In the rows, 128 means zero.
The same turns and mirrors carry the whole set onto itself, and each row onto the other rows of its family. Which rows share a family with each named row? Give them in list order.
These 30 rows form 5 families of 6 rows each.
Q_383: [155 161 118 118 126 141 112 169 104 143 100 122 118 148]
Q_149: [118 145 155 130 146 145  99  93 143 105 133 113 139 146]
Q_808: [147 104  94 132 107  99 171 140 104 142 152 118 139 127]
Q_243: [154 161 115 126 131 127 112 168  99 135  93 128 116 154]
Q_751: [126 120 155 126 101 134 128 100 172 111 132 103 128 114]
Q_258: [143  98 107 140 107  95 154 149 129 138 172 101 129 137]
Q_471: [124 146 150 131 145 137 107  89 152  97 135 124 128 146]
Q_533: [110 142 122 122 131 147 112 129  87 154  79 108 128 148]
Q_436: [139  94 130 150 122  92 129 152 101 108 165  98 128 143]
Q_270: [136  76 118 122  96  93 115 160  95 145 129 104 140 127]
Q_689: [112 114 134 138 131 119 108  90 151 129 141 116 185 138]
Q_942: [144 141 110  94 114 142 112 125 133 149  83 150 118 134]
Q_330: [ 99 143 147 131 138 126 106  87 152 126 133  97 160 141]
Q_952: [149  95 128 145 116  99 136 152 115 111 172 102 121 139]
Q_345: [113  97 147 110 109 130 115  83 150 118 138 113 140 117]
Q_213: [123  98 113 152 122  70 138 148 105 131 156  93 142 151]
Q_763: [138 175 100 123 130 105 126 151 112 147  84 128 124 153]
Q_160: [139 177 118 118 121 102 125 134 122 135  72 133 150 129]
Q_51: [139  78 118 142  98 124 115 165 121 155 142  99 141 143]
Q_527: [117 148 136 132 135 114 123  83 175 111 134 121 137 143]
Q_93: [120 139 117 106 128 125  92 123 101 147  68 136 134 144]
Q_7: [141 169 107 113 117 138 123 156 114 166  96 110 136 139]
Q_148: [141 149 103 117 123 139 143 122 126 140  87 145  94 146]
Q_216: [100 124 158 144 125  90 106  95 136  96 106 100 135 134]
Q_811: [142  89 106 155 117  73 125 154 125 124 123 132 117 163]
Q_887: [105 102 142 124 127  91 112  76 138  99 121 127 132 133]
Q_322: [123 120 123 137 133 104 122  85 170 117 140 139 165 145]
Q_877: [142 173 119 107 108 130 125 142 127 151  85 121 159 117]
Q_894: [130 103 101 139 119  83 155 139  79 139 139 107 151 137]
Q_37: [152  84 106 125  98  73 133 153 116 126 124 133 115 135]

Which other rows belong to the same family as Q_811? Q_751, Q_533, Q_51, Q_148, Q_216
Which other rows belong to the same family as Q_383? Q_149, Q_243, Q_471, Q_436, Q_952
Which other rows belong to the same family as Q_942? Q_270, Q_345, Q_93, Q_887, Q_37
Which other rows belong to the same family as Q_258? Q_330, Q_213, Q_763, Q_527, Q_7

The same turns and mirrors carry the whole set onto itself, and each row onto the other rows of its family. Which rows share a family with each named row? Give them in list order.
These 20 rows form 5 families of 4 rows each.
Q_176: [104 127  98  68 118 167 121 107 127 145 144 133 119 148 134  81 135 162
 147]
Q_126: [ 69 128 148 132 114 160 118 153 113 157 168 161 161 107 121 118 116 152
 145]
Q_337: [ 94 138 144 163 119 118 107 155  87 111 133 160 130 122 144 124 133  84
 131]
Q_41: [138 132  75 133 118 129 141 122 102 110 156  95 115 120 128  81 171 112
 125]
Q_907: [ 81 146 147 168  98 113 110 145  86 118 139 161 136  95 121 117 134 106
 114]
Q_719: [111 112 137 164 109 112 127 158  96 105 129 169 129 104 114 120 117  99
 116]
Q_45: [122 110  80 126  92 108 121 117  81  95 126  99 112 133 138  84 135 102
 123]
Q_853: [144 120  88 118 110 131 143 100 104 100 132 116 105 134 142  69 126  99
 114]
Q_361: [124 146 109  54 104 144 125 130 116 138 128 112 117 128 141  82 140 159
 129]
Q_618: [ 85 134 146 163 128 122 127 154  80 109 146 158 149 100 123 118 113 104
 146]
Q_346: [114 125  92  78 109 177 136 115 144 149 133 102 103 122 133  76 132 139
 142]
Q_261: [129 113  90  84  94 171 130 108 132 144 149 124 115 141 143  71 125 153
 112]
Q_482: [115 124 145 162 123 128 108 162  88 133 142 163 115  86 107 112 151  99
 133]
Q_570: [114 102  96  78 108 158 132 108 135 147 142 109 106 116 122  93 132 174
 134]
Q_599: [ 73 137 159 135 117 155 100 138 142 148 161 147 145  84 117 108 123 150
 144]
Q_851: [ 81 131 156 127 129 165 120 138 146 168 164 150 141 109 131 135 127 156
 135]
Q_162: [123 135  73 117  93 131 145 114  88 120 121 103 102 134 137  90 142  92
 107]
Q_884: [129 130  75 142 120 116 157 118 100 101 125 116 128 145 135  87 143 111
 116]
Q_737: [ 97 138 168 116 109 139  96 145 128 170 165 121 163 106 119 123 112 129
 124]
Q_349: [ 81 113 151 112 109 160  92 132 135 155 184 149 150 113 110 120 105 137
 140]

Which other rows belong to the same family as Q_884? Q_176, Q_719, Q_349
Which other rows belong to the same family as Q_618? Q_126, Q_853, Q_261
Which other rows belong to the same family as Q_41? Q_361, Q_482, Q_737

